128 stands for zero in the data rows.
Here are some points, each followed by its number:
[117 132  95 153 111 123 136 139  93 132 129 152  94 120 137 150 101 143 119 127 117 139 146 133 123 141 135 132 135 135 138 130] 0
[133 129 158 106 165 148 115 131 109 113 131  97 157 126 126 121 144 113 154 135 153 117 115 139 130 102  91 130 118 128 121 151] 1
[ 91 140 115 180 255 231 163 100 222  22  28  82 204 118  67  61 255 136 147 198 189 205  90  54 139 196 132 201 102 203 145 112] 2
[102 177 107 151 140 207 103 116 135 124  81 122 138 100 116 137 183 169 161 172 121 155 159  86 144 156 168 166 128 153 152  85] 3
[123 138 124 125 108 126 115 133  89 144 134 141 109 119 139 138 106 134 130 121 112 122 143 144 120 119 115 130 131 129 133 138] 4
[120 115 110 168 208 163 158 131 136  66 111 113 152 135 108 131 155 142 145 159 178 163 104 110 148 151 128 137 116 147 138 145] 5
[113 144 104 158 151 161 127 116 137 112  95 133 127 115 116 127 156 156 133 152 130 154 139  97 140 152 152 151 129 154 148 110] 6
[117 135  99 150 129 138 124 127  91 130 112 142  97 110 131 140 115 145 128 130 109 142 148 126 119 139 124 145 135 153 146 130] 7
[129 113 107 150 105 107 143 123 130 129 119 143  94 122 131 130 122 130 105 113 105 133 140 123 118 152 146 129 132 144 137 115] 8
[131 151 132 119  32  80 113 126 122 198 151 170 116 136 149 133  72 121  87  94 115  94 146 171 156 109 139  98 153  74 122 122] 9
[135 133 167  87 128 130 108 137 109 139 150 108 156 131 136 125 122 108 149 123 141 101 118 158 127  92  92 117 125 103 111 154] 10
[122 127 102 145 114 120 129 118 126 134 114 144 101 121 132 137 120 146 116 124 108 141 145 115 128 145 146 133 136 148 144 115] 11
[127 137 140 119 140 137 116 110 155 138 113 120 136 119 125 117 143 136 132 132 125 129 132 111 136 128 139 136 130 141 135 110] 12
[116 163 165  99 160 156 114 130 167 127 128 106 197 136 122  99 152 110 140 144 155 122 109 135 139 108 108 136 123 110 102 135] 13
[132 125 146 107 135 124 122 129 125 135 122 119 131 118 128 108 134 106 130 117 107 111 124 140 107 117 100 135 119 139 126 125] 14
[127 136 117 128  61 101 124 133 114 168 144 157 101 128 144 145  90 130 112 111  99 112 152 140 123 127 145 115 136 105 127 113] 15
[128 125 127 126 102 119 130 158  85 141 157 136 121 130 139 157  93 119 137 116 148 118 130 161 127 109 105 112 129 101 119 156] 16
[127 130 128 123 106 120 125 147  97 143 152 137 124 130 138 147 101 122 133 122 131 117 132 152 128 115 115 115 131 106 123 144] 17
[134 143 163  82  67  98 108 162  87 175 203 138 151 153 152 158  63 109 141 114 150  84 125 192 142  73  97  93 134  43  89 169] 18
[134 102 148 128 197 151 153 161 115  72 139  94 163 147 115 130 153 108 154 141 179 131  91 146 124 126  92 123  92 120 114 165] 19
[163 135 157  46   0   3 108 158 169 242 247 180 110 193 162 139  27  90 103  85  68  66 148 171 112  46 158  67 159  26  49  88] 20
[153 118 205  48  99 109 114 183  94 143 216  96 184 163 152 142  93  67 158 108 177  69  96 205 126  52  63  80 111  30  68 197] 21
[ 89 162  85 175 187 174 139 115 160  98  66 141 130 113 105 112 157 156 120 162 121 183 146  90 132 176 141 178 133 181 156 103] 22
[111 143 133 162 255 255 127 100 206  26  46  50 212 105  83  92 255 159 182 206 192 187 102  47 154 176 155 188  96 187 146  99] 23
[152  76 160 148 232 162 169 111 247  27  80  62 191 139  89  84 242 116 135 160 186 151  66  63 149 171 166 124  91 142 130 114] 24
[138 147 173  73  86 115  92 121 139 175 151 120 157 135 142 122 116 110 134 111 122  92 126 145 140  89 120 110 138  90 102 126] 25
[179  87 249  35  67  52 116 147 169 169 191  87 175 159 150 111 121  33 120  65 154  44  80 199 118  54  95  54 117  47  67 160] 26
[110 107  41 212 202 153 184 100 177  58  57 143  89 122  89 122 181 181 107 165 118 211 136  41 114 214 186 169 126 211 173  78] 27
[139  94 144 130 159 127 153 126 173  89 111 106 134 137 115 110 167 108 118 119 144 135 101 117 125 145 129 124 110 140 124 132] 28
[127 122 117 140 115 118 136 128 129 131 120 137 109 122 129 131 124 129 115 120 117 133 135 127 121 141 139 126 129 136 132 122] 29
[105 150  77 176  40  78 131 108 132 170 113 196  69 118 141 137  68 148  58  99  96 128 156 132 164 164 180 117 159 126 164  96] 30
[125 148 141 111 118 138  95 137  59 145 138 125 130 108 145 135  99 128 146 120 113 109 138 160 118  99  76 134 133 128 128 158] 31
[131 108 144 125 158 138 142 161 100  98 152 102 144 132 125 138 129 108 152 136 172 124 107 160 119 114  89 114 101 109 108 171] 32
[143 121 144 103 109 100 112 105 155 153 135 117 136 143 135 122 131 117 118 102 129 110 113 128 134 121 135 107 137 119 124 130] 33
[117 111  90 183 165 145 154 115 152  87  85 125 104 116 108 124 165 148 115 143 124 165 132  79 131 185 171 145 126 171 151  97] 34
[127 129 138 116 136 133 129 156 106 123 166 126 165 150 133 150 107 113 148 134 182 108 109 162 153 101 103  99 125  77 109 176] 35
[114 157 126 133 152 172 115 117 144 122 108 118 155 113 123 123 164 157 149 158 136 143 136 102 150 141 155 148 132 135 142 110] 36
[107 166 106 138 105 163  98 116 122 145 107 145 136 108 130 135 136 163 134 153 113 139 156 105 152 144 160 148 137 136 147  98] 37
[139 115 120 121   0  52 129 146  98 189 166 174  58 125 168 159  51 114  88  69  69  92 162 164 107 120 146  90 140  97 119 116] 38
[120 132 108 146 128 128 143 143 104 121 146 140 130 135 127 148 104 137 133 132 152 136 129 140 136 130 128 120 132 113 128 148] 39
[127 115  99 157 117 121 147 129 134 123 116 138  90 128 120 128 136 136 118 134  99 142 140  98 110 151 159 132 127 145 137  99] 40
[119 118  84 164 122 127 145 144  82 114 122 149  89 116 131 155 107 145 123 135 118 149 150 131 114 154 130 136 127 148 144 134] 41
[146 113 150 109 145 116 126 101 191 119 121 102 146 143 121 116 159 130 117 120 142 122 110 105 139 127 139 114 120 136 125 128] 42
[140 111 160 106 162 138 133 149 128  98 147  93 170 142 124 127 143 103 149 129 175 115  95 151 125 105  96 113 110  99 106 165] 43
[145 125 145  95  85  97 127 135 145 159 166 141 125 146 126 133 104 114 132 121 117 110 126 135 123 104 137 108 130  90 103 117] 44
[119 147  92  73   0   5  22  66   0 255 175 221   0  90 208 157   0 155  96  45   0  76 227 169  55  58  48 143 199 194 178 139] 45
[163  87 207  82 151 107 150 133 194 105 138  72 184 155 125  91 170  70 124 103 175  87  69 150 127 108 106  89 101  94  93 147] 46
[115 138  38 188   0  74 144 132  70 197 138 221   0 110 147 175  45 168  89 103  11 142 210 111  91 171 209 132 150 141 150  61] 47
[127 126  58 163  26  65 144 129 127 181 158 206  37 139 139 157  60 159  88 117  53 136 179 104 102 155 198 109 155 134 126  79] 48
[121 145  97 112  65  93  95 112  56 198 134 166  60 107 159 141  52 147 113 102  49 114 180 149  98 106 105 132 159 159 152 124] 49
[128 110 113 148 113 111 144 129 133 123 115 139 100 126 131 131 126 128 107 115 111 134 133 122 119 151 143 123 128 138 140 114] 50
[130 125 122 134 119 114 127 115 138 133 122 131 116 128 132 128 129 137 117 122 118 127 128 115 126 137 141 127 130 137 136 121] 51
[135 133 164  99 185 166 107 130 100 109 129  86 172 119 127 108 154 111 166 131 160 116 101 140 123  94  66 130 114 131 126 164] 52
[126 139 130 115 113 125 114 135  95 150 141 131 120 122 138 136 105 126 137 121 118 119 138 147 123 108 109 130 130 122 125 141] 53
[114 129  91 167 136 131 144 115 134 113  97 147 107 118 123 129 132 149 109 131 120 151 136 111 133 160 153 142 133 154 152 113] 54
[ 93 185  71 181 144 195 110  97 128 125  67 141 121  88 112 127 171 195 145 177 120 174 163  62 160 179 189 180 149 179 179  82] 55
Which two points above are nearest to each new point by angle? Their numbers follow each, nearest first.
[117 127  81 131 160 123 107  83  80 142  85 145  61 102 138 122 100 154 114 121  63 157 157 110  94 141  95 170 152 211 176 128] 7 11
[118 150 117 133 117 146 116 123 123 141 123 139 129 117 134 136 127 146 136 141 126 132 145 117 138 131 145 138 137 124 136 116] 37 55
[139 122 139 110 108 107 120 107 147 147 126 126 124 141 135 129 124 127 120 108 126 123 129 121 133 126 140 115 134 123 127 124] 33 20
[154  96 179  95  62  69 132 143 151 161 160 125 122 143 142 126 106  77 102  82 124  80 113 164 114  99 127  81 119  86 103 133] 26 44
[119 152 155 103 157 153 119 130 161 130 127 112 179 139 118 108 153 112 138 143 150 124 114 135 136 115 108 136 122 110 112 133] 13 1
[ 99 153  69 170 107 134 133 124 106 141 100 172  85 110 130 142 105 161 109 137  87 162 167 109 120 165 154 155 148 163 151 101] 11 7
[150 125 202  68  96 111 110 174 104 147 201 103 178 152 145 148 100  85 151 111 176  79  93 195 139  61  72  86 118  43  83 185] 21 10
[131 119 120 130 121 112 123 109 144 132 113 123 112 130 130 127 134 138 114 120 117 137 133 110 130 143 143 128 134 141 141 118] 51 11
[129 167 157  92  70 140  90 137 117 175 154 127 152 123 143 137 120 124 147 136 119  95 147 141 133  94 134 125 132  88 111 118] 25 18
[118 115 111 162 201 161 156 136 132  69 111 113 150 138 107 130 159 141 140 154 182 165 100 113 146 149 127 142 120 142 138 149] 5 2
[124 109 108 162 185 151 155 138 124  76 108 116 131 126 115 132 157 138 136 145 150 156 117 116 124 153 123 140 116 151 137 141] 5 2
[120 187 149  90  61 148  77 129 116 193 151 145 150 116 150 139  93 142 157 139 123  96 145 140 155  91 144 127 143  71 120 105] 25 9
[113 128  77 185 141 135 150 108 140 107  83 155  99 113 115 124 133 157  97 133 121 161 137  95 143 177 164 147 138 170 167 107] 54 27
[108 128  72 183 141 135 150 108 137 105  85 156  94 111 118 125 132 157 100 133 116 164 144 100 139 178 164 150 135 173 165 107] 54 27
[135 139 158  97 122 128 107 120 148 145 134 117 149 133 133 113 134 118 136 124 129 112 123 132 138 106 123 123 131 115 119 124] 25 26
[134 113 143 127 174 148 146 148 125  90 137 103 149 138 118 129 147 115 148 139 165 132 103 137 126 123 107 125 110 122 117 157] 19 43
[139 124 165  92 117 122 120 154 111 136 166 112 158 143 140 137 112 104 142 114 158  98 110 167 131  91  96 103 121  82 102 161] 21 10
[134 113 146 132 159 136 147 125 175  98 116 107 154 134 114 113 171 120 132 131 155 133 103 109 144 136 143 124 114 129 125 122] 24 28
[119  90  92 190 254 185 184 147 128  19  99  90 140 128  99 128 195 140 146 166 186 183 100 106 124 175 116 155  98 185 147 173] 5 2
[116 129 107 153 124 122 137 111 143 124 106 144 119 122 124 122 127 135 101 123 129 137 129 120 150 151 147 129 131 136 142 119] 54 11
[124 161 152  96  76 143  95 140 113 173 149 133 145 123 140 140 116 132 145 135 120 103 146 144 132  99 132 123 132  91 115 116] 25 18
[117 139  99 145  75 100 128 115 119 152 121 168 103 118 138 139  90 141  96 114 108 125 148 133 143 139 153 122 146 127 146 112] 30 47
[101 132  62 202 143 138 156 100 145 101  70 167  86 110 120 126 138 162  88 134 115 165 148  94 147 194 174 149 142 179 172 101] 54 27
[174  97 255  41 186 131 125 128 220 102 164  40 255 172 106  79 202  57 164 126 227  75  48 147 156  67 100  82  90  46  66 164] 46 43
[139 113 167 109 161 140 137 149 127 100 148  92 172 145 127 124 142 101 151 130 179 115  98 153 129 103  99 112 111  99 104 166] 43 32
[135 137 149  83  90 100  99 125  97 178 155 131 118 126 150 132  89 114 129 103 101  99 139 156 113  90  93 118 143 113 119 141] 53 45
[111 142  19 195   0  63 138 139  67 191 134 232   0 101 152 181  39 174  80 111   1 146 220 111  82 182 204 135 158 153 157  56] 47 48
[131 133 145 110 125 130 119 122 140 138 130 123 143 127 132 122 132 123 132 128 131 119 127 130 131 119 128 126 131 117 121 124] 25 13
[153 116 181  60 165 107  76  87 111 152 128  89 140 128 135  93 126 111 147  98 110  99 104 134  94  74  49 127 132 159 127 163] 14 10
[152 116 184  80  82  94 120 142 137 157 166 112 149 146 140 123 115  90 121 101 133  82 111 165 124  88 111  90 122  77  93 141] 26 21
[122 120 112 157 165 141 145 139 113  93 115 123 126 128 119 137 141 136 130 143 154 148 117 125 132 146 123 134 123 138 139 147] 5 2
[119 154 155 106 157 144 118 130 154 139 133 117 179 138 124 106 142 110 140 142 144 120 120 138 134 110 108 136 129 109 108 133] 13 1
[113 160 118 133 113 150 107 123 126 149 118 144 132 119 135 135 132 149 136 143 120 134 148 118 142 133 150 139 138 126 139 107] 37 3
[148 147 204  58  98 126  90 124 159 169 164 101 183 143 141 111 129  98 146 115 146  82 114 155 142  70 111 103 130  73  93 139] 25 26
[119 127  79 163 101 113 136 103 130 141 105 163  78 117 131 140 107 161  99 118  88 152 154  99 123 163 161 136 140 163 161 100] 11 8
[100  85  86 203 189 161 185 178  32  47 149 125 121 126 126 175 111 144 140 147 193 180 110 163 135 149  98 134 114 138 138 203] 39 5
[162  96 208  79 219 157 145 174 128  53 167  44 222 165 112 118 176  63 178 138 238 106  42 177 133  74  48  93  76  72  78 223] 43 19
[128 148 106 126  10  78 111 140  94 195 158 177  75 128 160 160  64 129 100  98  72 107 172 153 125 117 159 110 146  97 122 105] 15 38
[121 145 126 137 145 160 120 119 140 117 111 120 145 122 121 124 153 146 140 149 136 137 130 108 145 135 140 143 130 134 136 117] 36 3
[122 122 113 156 190 158 148 130 131  78 112 113 151 132 116 131 153 137 139 150 176 157 108 118 143 146 125 132 119 136 133 149] 5 2
[135 115 139 136 162 138 141 122 164  98 113 111 145 131 113 113 161 123 130 135 152 135 110 109 137 141 141 130 118 131 130 122] 24 28
[123 114  75 178 125 128 158 126 138 112 100 154  76 119 110 137 141 154 112 139  91 159 153  82 107 179 179 146 123 167 145  85] 40 54
[118 135  95 154 130 140 146 142  86 107 148 151 126 134 134 163  92 145 133 143 165 144 127 147 151 131 133 122 131 103 128 158] 39 16
[127 124 102 140  99 113 126 103 131 144 115 151  91 127 135 135 115 145 107 115  97 136 149 114 127 145 155 132 141 145 147 111] 11 8
[145 115 171  92  96 101 121 141 138 147 156 115 147 142 141 123 119  97 129 107 134  93 113 157 127 100 114 103 122  89 103 139] 26 21
